The rows below fall into families. The same turns and mirrors carry the whole set onto itself and the rows of a family onto each other. For each named row, which other rows are in its family? Write them in the order they are listed.
These 32 rows form 4 families of 8 rows each.
Q688: [ 36  14  20 -21 -18  -4  25   7  -3  11  16   3]
Q523: [  0  11  17  25  16   6 -37  14  -8  45  16   7]
Q248: [-15 -17  21  12  14 -15  12  11  -4  29  10  27]
Q165: [ 19  18  16  29  11  11 -37   5   4  41   7  18]
Q324: [60  8  7  8  8 26 -5  5  3  1 14 -7]
Q470: [42 39 16  5 -8 24  6  5 11 32 21 -4]
Q96: [ 42   8   6  14   7  33   4 -12  -9  -8   6  -6]
Q102: [-4 -8 25 -2 17 24 33 -6  3 11 27 -4]
Q992: [ 45  22  -4  25 -19  18  -7   1  13  12  26  -5]
Q772: [ 11 -10 -10  29  16  -2 -22  34 -20  -6  11   2]
Q385: [ 16  11  -9  30   2   7 -29  30 -11 -11   9   4]
Q735: [ 18  14  20 -20 -14 -11  24   9  11  20  22  21]
Q576: [ 39  32  10  13 -16  19 -18  17   8  26  30 -13]
Q890: [ 20 -12  22 -18  21  12  32  -2   6  13  30   0]
Q932: [ 21  32  12  29  13   7 -33   9  -1  38   5   6]
Q935: [ -4  -7  27  -9  14 -16   5   3 -18  30   4  22]
Q569: [ 14 -10  16   5  16  24  30  -1   7   4  38 -22]
Q35: [ 22   7   1  29  15  -2 -41  36   1   7  15   2]
Q868: [ 39  -4  -4  27  18  31  -8  -4 -10  -1  16 -15]
Q82: [ 17   4  23   8  13  24  33  -2  -2  -3  36 -18]
Q372: [ 36  13  -2  31  15  29 -12  -3 -16  -5  21 -14]
Q916: [ 28  -1  19  -4 -11  -3  40  -8   9   8  16   7]
Q700: [ 12  20  19 -22  -5 -10  32  10   1  26  19  15]
Q475: [  0   2  21   2  11 -25  -9   8  -5  27   1  35]
Q73: [-14 -16  11   9  14  -8  17  36   0  -2  32  -4]
Q182: [ 39  30  15   7 -13  24  -2   5  20  33  30   2]
Q724: [  4   5  -3  41   8   7 -33  20   0  33  19  14]
Q212: [ -8  13  15   4  16 -25 -11  12 -12  32   3  27]
Q797: [  1   2  -6  33  19   0 -21  30 -27  -4  17   8]
Q698: [-17  -8  17  10  17  -4  23  33 -12  -1  32   2]
Q227: [-19 -12  17   2  29 -16  -6  28   5  19  32  10]
Q627: [-30  -1  10  15  13  -2  -1  35   1   7  30   6]

Same family as Q102: Q688, Q523, Q96, Q385, Q576, Q935, Q627
Same family as Q868: Q165, Q772, Q735, Q569, Q475, Q73, Q182
Same family as Q890: Q248, Q324, Q992, Q35, Q916, Q724, Q227

The rows below fall into families. The same turns and mirrors carry the whole set onto itself and the rows of a family onto each other. For each named row, which other rows are in its family? Write them in the order they are listed.
These 36 rows form 6 families of 6 rows each.
Q294: [  3   9  22  26 -11 -20   9  -4  24 -11   1   2  17  11  18 -19  -5]
Q567: [-21  16   4   7 -13  36 -29   0  -7   5   1  16  -9  26 -16  10 -11]
Q244: [-18  11  14 -24 -21  32 -25   2   0  17 -14 -13 -23   3 -17   8 -18]
Q723: [ 13 -14 -12  33  -8 -12  15  23  -4 -16  15   2  -4   4   5 -18  17]
Q787: [-30   5  31  -6 -19   8   1   2  28  13 -10  -4 -33   5 -16  -3 -15]
Q301: [ -7 -19  -9 -26   9   5 -25  11  -6  12  -7 -18 -16  -8  -3  31 -32]
Q59: [-10  -2   1  -4  -2 -45   0  13  23 -13 -16   8  -9 -26   1   2 -19]
Q288: [ 12   5   0  26 -11 -11  16   1 -14  -9  -1  -1  19   9  38  -9 -18]
Q991: [-11  13  22   4  22  30 -30  -8  11  13  -1 -14 -10  10  -6 -11   8]
Q167: [ 35 -10 -17  -2  25  -4  19  -1 -13 -20  10  21   0  -3   4   5  -5]
Q201: [  5  -1 -10 -42   4  18 -22 -11  -2   8  12  12   1  26  -1  15   5]
Q655: [-12  -3  17   5  -6 -12  26 -32  28   4 -21   6 -15  -4 -23 -14  -1]
Q34: [-23   7   4 -31   5   3 -10 -15  16  11   7  28 -12  30   1   7   5]
Q518: [-15  -5  24  15 -18 -18  29  11  26  -2  -8  -2 -30  -9  -3 -15 -10]
Q639: [ -9 -14  12  38  -2  -3  18  12  19  -6  17   7 -20  18  -7 -11   5]
Q714: [ 34 -10 -21 -27  15  15  -7  -3 -17  -8  13   8   7   9   1  14  -1]
Q380: [-26   1  19  26  -5  20  -4   1  17   4  10  15 -23  29 -17   3  -9]
Q730: [ 12 -11 -26 -21 -11  15   6 -21 -35  14 -22 -17   0  -4   3   4  -5]
Q934: [-24   5  12 -15  -2  12   0 -35  14  20 -26   0 -21   2 -26  -6   3]
Q933: [ 10 -15 -17 -14   3  -7 -10  13 -17  -5 -13  -8  -5 -18   5  30 -45]
Q429: [  2  16 -19   1 -18  28 -32   9 -30  -4  -1  10   6  12  -3   4   0]
Q74: [ 11   7 -10 -23 -21  29 -21  12 -30   5 -15 -18  -9 -12  -4   7 -17]
Q395: [ 13 -15   0  11 -12 -22  42 -24  10  -6 -18   0  -1 -10  -6 -12  -8]
Q799: [-13   1 -11 -28  -4  25 -11 -29 -17  25 -26 -10 -13   2 -14   3   1]
Q229: [ 25 -18 -21  -1 -15  -9  31 -19 -22  -1 -18 -11   7 -10   6  -3  -9]
Q439: [  8   5 -11  16   7  17  -1   2 -40   4  -5 -10   6   8  35   1 -18]
Q356: [ 13  -8  -1  15 -17 -21  32  21  -4 -14  -9  -9 -16 -23   9 -16 -10]
Q746: [-21   7   8  -6  15 -15  17 -13  20  -2   4  41 -20  18   4  -2   1]
Q498: [ -8  13  33  16   5   0 -13  -9  35   0   1  -4   3  11  -4 -21   9]
Q432: [ 18   2 -28  14 -16   4 -10  21 -28 -15   6   2  10   1   8  -9  14]
Q635: [ 27  -2 -17  -3 -19   3   8  21 -31 -10 -13 -17  -6 -25   9  -4 -13]
Q214: [  8  -2  -3   8  25 -19  31  -5   5 -18   6  37 -14   1   5  -3  -4]
Q896: [  8  -6 -12  -2  -2 -32   2  13  -3 -17 -17   6   0 -28   7  16 -38]
Q794: [-24 -15   3 -27  10  -7 -26  10  20  17  -6 -16 -26  -6  -9  17 -13]
Q215: [-26  -7   8 -16   4 -33 -14  11  34   3 -12  -3 -21 -15  -7   3  -7]
Q889: [ -5   9   0   4  23  37 -24  -2 -27  15  -4 -17  -8   9  14   0  -5]

Same family as Q518: Q244, Q787, Q74, Q356, Q635
Same family as Q498: Q294, Q288, Q991, Q439, Q889
Same family as Q723: Q567, Q639, Q380, Q429, Q432
Same family as Q896: Q301, Q59, Q933, Q794, Q215
Same family as Q799: Q655, Q730, Q934, Q395, Q229

The rows below fall into families. The same turns and mirrors carry the whole set onto itself and the rows of a family onto each other. For each named row, which other rows are in its family? Write them in the order they are listed.
These 30 rows form 6 families of 5 rows each.
Q491: [ 23  10 -25 -13 -14   8  29  -1 -15  -4  -8  27 -22   8  -1 -34 -16]
Q790: [ 14  -2 -17 -36 -37  -2  15 -11  32  -9  13 -16 -11  -7 -20  16  10]
Q496: [ 23  15 -32 -40 -13  25  15  10  14  10  17  18  -6 -16  -6  11 -22]
Q195: [ -5 -21  -8 -24 -11  -7  22  -3  12   1  47 -39  16   9  11  -7 -19]
Q732: [ 13 -16   6 -31   1   2  24   4   7   8   7  13 -18   6  12 -33 -49]
Q904: [ -2  -4 -38 -13 -25  11  29   9 -16   1  13 -12   2 -19   8 -27 -36]
Q306: [ 27   3 -16 -28   7   8   9  22  12   4  25 -24  16  -5  -2  19  20]
Q613: [-34  -4  17  -4 -26  19  36  -9  -6 -24  -3 -21  -6   2  10  -9  12]
Q601: [  9 -21  17  -9 -41 -12  19 -18   3 -12 -12 -13  -9 -16   4  21   9]
Q850: [  2  -2 -27 -26  -5  14  23   4  -1  13  48  -3  12   4  13 -12 -41]
Q506: [ 23 -16  13 -22  28  -4  18  13   4   8  26 -11   7  24  18 -21 -10]
Q791: [-22  20  -1  -2 -16  39  37  -4 -20 -15   3  11  -6   3  11 -10   7]
Q676: [ 20 -11   8 -19  -5 -18  22 -21  18 -10  25 -11  -8  36  -2  -9  18]
Q255: [  4  -2 -31  -6 -20  -6  25  -5  -4 -11  35 -34  17  10   1  -7  19]
Q60: [  6 -10  -8 -17 -22   6  28 -15   8 -22 -21  42   3   3 -18 -12   6]
Q578: [-25   7  22 -14  -9  29  32 -19   6 -15  30  -3   1  25  13   6  13]
Q371: [ 13  -8  10 -27 -27  14  18 -15   3  11   5  30 -15 -16  11  22 -39]
Q360: [ 16 -10  -9  -4 -25 -19  31  -6  -6 -19 -15 -15 -17   8  -4 -32  17]
Q139: [-26  -2  26 -10   9  35  31  11 -11  -6  16 -12   8   5  27  -7  -6]
Q399: [ 17 -25  27 -14   4   6  12  15  -9  12   4 -10  12 -19  28  19 -18]
Q325: [ 16  -1 -29 -22 -24   8  18  24  -1  -4 -16 -19  -4 -35  -7  -4   0]
Q553: [ 10 -20   3  -8  -2  -3  23  -2   5 -25 -16  11  23   8 -10  -8  35]
Q194: [  0 -35  26 -27   6  -6  18  -8  31 -14   3  10  23  17  -5   0   5]
Q952: [ 25   8 -12   1 -20  15  21   3 -30  -2 -15  19  -3 -21  11  14   7]
Q90: [  9 -22   2 -45 -10   6  10  19  30   9  14 -24   1 -23   3   8 -30]
Q976: [ 11 -19  13 -28  23  17  18   8  11  -1   7  38  27  12   3  -7 -14]
Q419: [ -2   2 -41 -12 -47  -2  33 -19  -2 -12  22 -12  -6  -1  -9 -16  -8]
Q695: [ 26  -1  13 -15  -6   4  14 -17   3   3  28   8   8  11  11  39  18]
Q955: [  2 -25   5 -21  -2  12  24  11   2 -10 -26  34  11 -13  -1 -23 -25]
Q919: [-34   0  20 -20 -20  36  35  -9   0  -8  10   9 -13   2  16 -11 -29]

Same family as Q791: Q613, Q578, Q139, Q919
Same family as Q194: Q60, Q553, Q976, Q955
Same family as Q790: Q496, Q306, Q325, Q90

The rows below fall into families. The same turns and mirrors carry the whole set onto itself and the rows of a family onto each other. For each named row, which other rows are in its family? Write them in the order they are listed.
These 16 rows form 4 families of 4 rows each.
Q129: [-30  28   6 -26 -13 -20  -2  -6  -7 -17  -2   8  -4  37   4   2 -26   0
   2]
Q304: [ -6   0  31 -25  -2 -28  38 -29  -5   8  -2  10  13 -25 -14  -9   3  -2
 -12]
Q718: [-21  22  29 -16  -9 -29  27 -26 -16   0 -17  -5  22 -14   2 -14  -2   0
  21]
Q72: [ 26  23  23  -7   1   2  -4 -19 -13  -4  -6 -24  13 -33   7  22  22  -7
  11]
Q181: [-29   0  25 -16  -4 -16  26 -27 -19   2 -12  33   2  -3 -27  -5 -14  23
   4]
Q776: [ 13   6  11  14 -17  51 -27 -13   3  -4  -1  -2 -18  -7  -4  15   8   1
   0]
Q223: [-30  11   9 -14 -27  -2  11 -21   7  -1  10  20  -4  26  -2 -21 -29 -18
 -12]
Q240: [  2 -10   6  -4 -12 -11  12  -8 -12   4 -18 -23 -10 -28 -28  18  24  32
  20]
Q456: [  2   2  -5  -2 -26  24 -31  -3  10 -18   0 -17 -29  17   5   2   0  -6
 -19]
Q413: [  3  29  -8  -1 -10  13 -24  -3  19 -25   2 -15 -11  19  -2  31  12  -9
   5]
Q753: [ 20 -10  16   4  -3  -2  -5 -24   0 -13 -14 -26 -10 -34 -13  14  31  13
  -9]
Q218: [-23  17  -6 -24 -13  21   4  15  19  -1   7  27 -10  25 -15  -3 -14  -4
 -15]
Q533: [-23  17   1   1 -16  30  13   1  21  11  18  17   4  21   9  -8 -26  -4
   6]
Q757: [ -8   5   0 -25   5 -16  39 -14 -11  14   7  29  15 -14 -17  12 -17  14
   1]
Q571: [  6  -2  17   5 -26  33 -25   5  -7   8   3 -27 -28   7  12   8  -1  16
  12]
Q327: [  5  -4  29 -13  -8   6  10   1 -15  11 -25 -20  -3 -42 -11 -10  28  17
   5]

Same family as Q533: Q240, Q757, Q571
Same family as Q218: Q181, Q776, Q327
Same family as Q72: Q129, Q718, Q413

The rows below fall into families. The same turns and mirrors carry the whole set onto itself and the rows of a family onto each other. For each named row, which other rows are in its family? Write them in the order they are listed.
These 32 rows form 4 families of 8 rows each.
Q435: [ 14  17   2 -28  11  23  43  39   6  -7   1 -13  36 -17]
Q42: [  1 -22  -4 -25  51 -19   4 -15  -9  24  23   7  25   6]
Q807: [  1 -48   1 -45  51   2  -4  13   5  17  16  10  29   7]
Q286: [ -6 -48   6 -29  42  -7   9  -1 -26  20  24  -2  38  15]
Q495: [  3 -37  17 -36  52  -5  32   6  -9  19  15   8  43 -17]
Q775: [ -2 -35  -8 -28  50  -5  -2  -2 -16  23  22   7  27  26]
Q860: [ 22  18 -21 -20   0  20  14  29   8 -20   7 -18  28  17]
Q716: [  4  13 -20 -23   3  24  12  39  15 -20  18 -14  22  17]
Q994: [ 10   2  -3 -32  11  38  32  54   1  -9   0 -12  35   7]
Q76: [  6  24  -6 -15   5  18  42  32   4 -18  17 -14  33  -5]
Q175: [  2 -50  11 -21  44   1   7  12 -30  14  24  10  45   6]
Q524: [  9 -34   6 -24  44 -19  -6  -6  -9  16  26   9  32 -13]
Q16: [  6 -37  16 -19  45 -13  16  -1 -25  16  25   9  44 -14]
Q615: [ 17  21  -8 -35  11  16  18  33  24  -7   2 -13  22 -16]
Q176: [ 17   9  -9 -25  -3  14   2  38   6 -22  10 -26  36  23]
Q138: [  5 -47   2 -27  43  -6 -15   6 -14  14  25  10  33   7]
Q238: [ 15   8  -1 -19  -2  19  25  42  -8 -21   9 -26  47  18]
Q94: [ 21  23  -6 -24  -2   1   8  25  13 -20  10 -27  33   2]
Q295: [  6 -33   7 -43  52 -13   7  -1   9  19  16   8  29 -17]
Q141: [ -4 -40  11 -25  43 -15  18  -8 -26  21  24  -3  40   2]
Q268: [ 13   5 -13 -38  10  30   6  47  19  -9   1 -12  21   7]
Q926: [ -2 -36   6 -29  43 -21   7 -14 -15  21  25  -3  32  -1]
Q352: [ -4 -36   1 -21  51  -1  21   1 -30  22  22   8  39  22]
Q829: [ 20  14 -16 -17   1  27  26  35  -2 -21   6 -17  36  20]
Q84: [ 22  22 -11 -14   1  20  35  28  -2 -19   6 -18  37   6]
Q279: [ -4 -44   1 -31  42 -14  -3  -7 -15  20  25  -2  31  12]
Q840: [  2  11 -12 -16   4  31  34  44  -1 -20  16 -14  34  16]
Q331: [ -1 -52  11 -39  51  10  20  20 -13  18  14  10  43   6]
Q424: [ 20  22   3 -18  -2   5  31  29  -2 -20   9 -27  45  -1]
Q375: [  8  26 -15 -20   4  11  21  26  19 -18  18 -15  21  -4]
Q397: [  0 -23   4 -20  52 -14  27 -12 -24  24  22   7  37   2]
Q199: [ 24  26 -16 -17   1  13  23  22   8 -19   7 -19  30   4]

Same family as Q175: Q716, Q76, Q524, Q16, Q138, Q840, Q375
Same family as Q279: Q286, Q860, Q141, Q926, Q829, Q84, Q199
Same family as Q397: Q42, Q775, Q176, Q238, Q94, Q352, Q424

